0: [-0.3  0.5  0.5  0.3 -1.7 -0.2 -2.4 -0.9  1.   0.5  1.2  2.1 -1.3  0.1
  0.1 -2.3  0.1]
1: [ 0.5 -2.5 -0.8 -0.5  1.2 -0.6 -1.3  0.8  1.1  0.1  1.5 -1.8  0.8 -0.5
 -1.4  1.3  1.3]
2: [-0.1 -0.8  0.3 -0.1 -0.8 -0.7 -0.9 -0.2  0.5 -0.6  1.5 -0.2 -0.2 -1.3
 -1.2 -0.2  0.3]
3: [-1.3  0.8 -1.   1.  -0.6  1.2 -0.5  0.1 -1.1  0.3  1.1  0.  -0.1  0.3
 -0.2  0.  -1.2]
4: [ 0.  -0.7 -1.5  0.   0.9 -0.2 -2.1  1.3  1.1  2.1  0.4 -2.4  1.  -0.6
  0.2  1.7  0.8]
5: [ 0.3 -1.9 -0.4 -0.6  0.8  0.  -0.7  0.   0.6  0.1  1.1 -1.   0.6 -1.3
 -1.5  1.2  1.3]
6: [-1.4 -1.3  0.7 -0.1 -1.8  1.5 -1.   0.9 -0.9 -1.7 -0.1 -0.6 -1.  -0.5
 -0.2 -1.5 -0.4]
7: [-0.9  0.9 -0.1  1.1 -2.5 -0.1 -1.5  0.  -0.1  0.4  1.7  0.  -0.8 -1.2
  0.3 -0.2 -0.7]
8: [-0.9  1.3 -0.4  2.   0.3  1.   0.4  0.2 -1.5  0.8 -0.5  1.6  0.   0.1
 -0.5 -0.1  0.2]
9: [-0.4  0.1  0.5  0.  -2.2  0.3 -2.1 -1.5  0.6  0.2  1.7  1.9 -1.3 -0.3
  0.  -1.8  0.2]
10: [ 0.2  0.6  0.5 -0.7 -0.6 -1.   0.3 -1.3  0.8  0.2 -1.2  0.7  0.7  0.1
  0.6 -1.2  0.8]
11: [-0.3  1.1 -0.6  1.   0.7  1.3  0.8  0.2 -1.6  0.5  0.2  1.  -0.3  0.4
  0.4  0.6 -1.3]
12: [ 0.5  0.8  0.2 -0.2 -0.8 -1.5 -0.9  0.4  1.5  0.2  1.3 -1.3 -0.9 -0.5
  0.3  0.4 -1. ]
13: [ 0.7  0.8  0.7 -0.5 -1.3 -2.4  2.  -0.3  0.9 -1.1 -0.2 -2.2  0.6 -0.5
  0.7  1.3 -0.5]
14: [-0.6 -0.1 -0.9 -0.8  0.9  2.1  0.1 -1.4 -0.9 -0.2  0.5  1.4 -0.1  1.9
 -0.3 -1.  -1. ]
15: [ 0.6  0.4 -0.3 -1.   0.2 -0.3  1.  -0.2  0.4 -0.4  1.  -1.7 -0.3  0.1
  0.5  1.6 -1.5]
16: [-0.2  0.6  0.2  0.9  1.4  1.6  0.8 -1.2 -1.2  0.6 -1.3  3.8 -0.2  1.2
 -0.8 -1.4  1.2]
17: [ 0.2  1.8  0.1  2.2  1.5  0.3  1.   0.8 -1.4  1.3 -1.6  2.6 -0.3  0.3
  0.3  0.   0.1]
18: [ 0.9  1.5  0.8  0.9  0.8 -0.1  2.2 -0.2 -0.7 -0.1 -0.5  1.7 -1.  -0.2
  0.   0.9 -0.3]
19: [-0.6 -0.9  0.9  0.1  0.4  1.7  1.7  0.9 -1.9 -1.5 -2.8  0.4  0.1  0.
 -0.2 -0.7  0.7]
20: [ 0.1  1.  -0.1  1.9  0.8 -0.1  0.7  0.9 -1.   0.9 -0.8  1.3  0.2  0.3
  0.3  0.5  0.4]
21: [ 1.1 -0.2 -0.7 -0.9  1.4 -1.6 -1.1  1.1  2.2  1.3  0.3 -2.9  0.3 -0.1
  0.3  1.7  0. ]
22: [-0.1 -0.7  0.7 -0.8 -1.5 -0.9  1.7 -1.4 -0.1 -1.6  0.3 -0.9  1.  -2.
 -1.   0.7  0.8]

[ 0.2  0.3 -0.5 -0.7  1.4  1.4 -0.2 -0.8 -0.5  0.3  0.3  2.  -0.6  2.
  0.5 -1.2 -1.4] -> 14
[ 1.   0.8 -0.2 -0.3  1.5 -0.6  0.5  0.7  0.6  0.5  0.2 -0.7 -0.5  0.6
  0.4  1.1 -1.1] -> 15
[ 0.  -0.3 -1.3  0.6  1.  -0.2 -1.2  1.5  0.3  1.3  0.6 -1.5  0.6  0.6
  0.4  1.2 -0.2] -> 4
[ 0.2  0.6  0.6 -0.6 -0.7 -1.1  0.3 -1.4  0.8  0.2 -1.3  0.8  0.8  0.
  0.5 -1.2  0.9] -> 10
[-0.3  0.9  0.1  0.7 -1.4 -1.5  1.1  0.1 -0.1 -0.1 -0.7 -1.4  1.3 -0.6
  0.8  0.7  0.1] -> 13
[-0.5  0.5  0.3  0.7  0.2  1.1 -0.2 -1.3 -0.5  0.4 -0.5  3.1 -0.4  0.7
 -0.8 -1.7  1.2] -> 16
[ 0.9  1.4  0.6  0.5  0.7 -0.1  2.2 -0.3 -0.6 -0.3 -0.2  1.1 -0.9 -0.1
  0.1  1.  -0.6] -> 18
[-0.7 -0.8  0.3 -0.5 -0.9 -0.3  1.6 -1.3 -0.5 -1.6  0.1 -0.8  1.3 -1.4
 -1.7  0.4  1. ] -> 22
[-0.6  0.9  0.   1.9 -1.6 -0.4 -1.   0.7 -0.4  0.4  1.1  0.7 -0.7 -0.3
  0.3 -0.3 -0.5] -> 7
[ 0.9  1.4  0.7  0.7  0.9  0.1  2.2 -0.2 -0.8 -0.1 -0.3  1.5 -1.   0.
  0.   1.  -0.6] -> 18
[ 0.4 -0.3 -0.3 -0.8  0.7 -0.4 -1.2 -0.5  1.3  1.1 -0.5  0.3  0.5  0.6
  0.3 -0.8  0.8] -> 10
[-0.6 -0.1 -0.8 -0.7  0.9  2.1  0.  -1.4 -0.9 -0.1  0.6  1.6 -0.2  1.9
 -0.3 -1.1 -0.9] -> 14
[ 0.6  1.1 -0.3 -0.6  0.7 -0.1  0.8  0.2  0.  -0.4  1.1 -0.7 -1.   0.9
  0.7  0.8 -2.7] -> 15
[-0.6 -0.8  0.9  0.7  0.9  2.2  1.3  1.2 -2.1 -1.1 -2.6  1.5 -0.5  0.2
 -0.5 -1.   0.7] -> 19
[ 0.1  0.   0.5 -0.9 -1.  -0.5  0.2 -1.7  0.7  0.1 -0.7  0.5  0.8 -0.5
  0.3 -0.6  1.2] -> 10
[ 0.3  1.   0.4  0.1 -1.4 -1.4 -1.   0.2  1.3  0.   1.7 -0.9 -1.4 -0.6
  0.3  0.  -1.3] -> 12
[ 0.2  0.1  0.7 -0.3 -1.  -1.1  0.5 -1.3  0.6 -0.3 -0.8  0.9  0.7  0.2
  0.4 -1.   1.1] -> 10
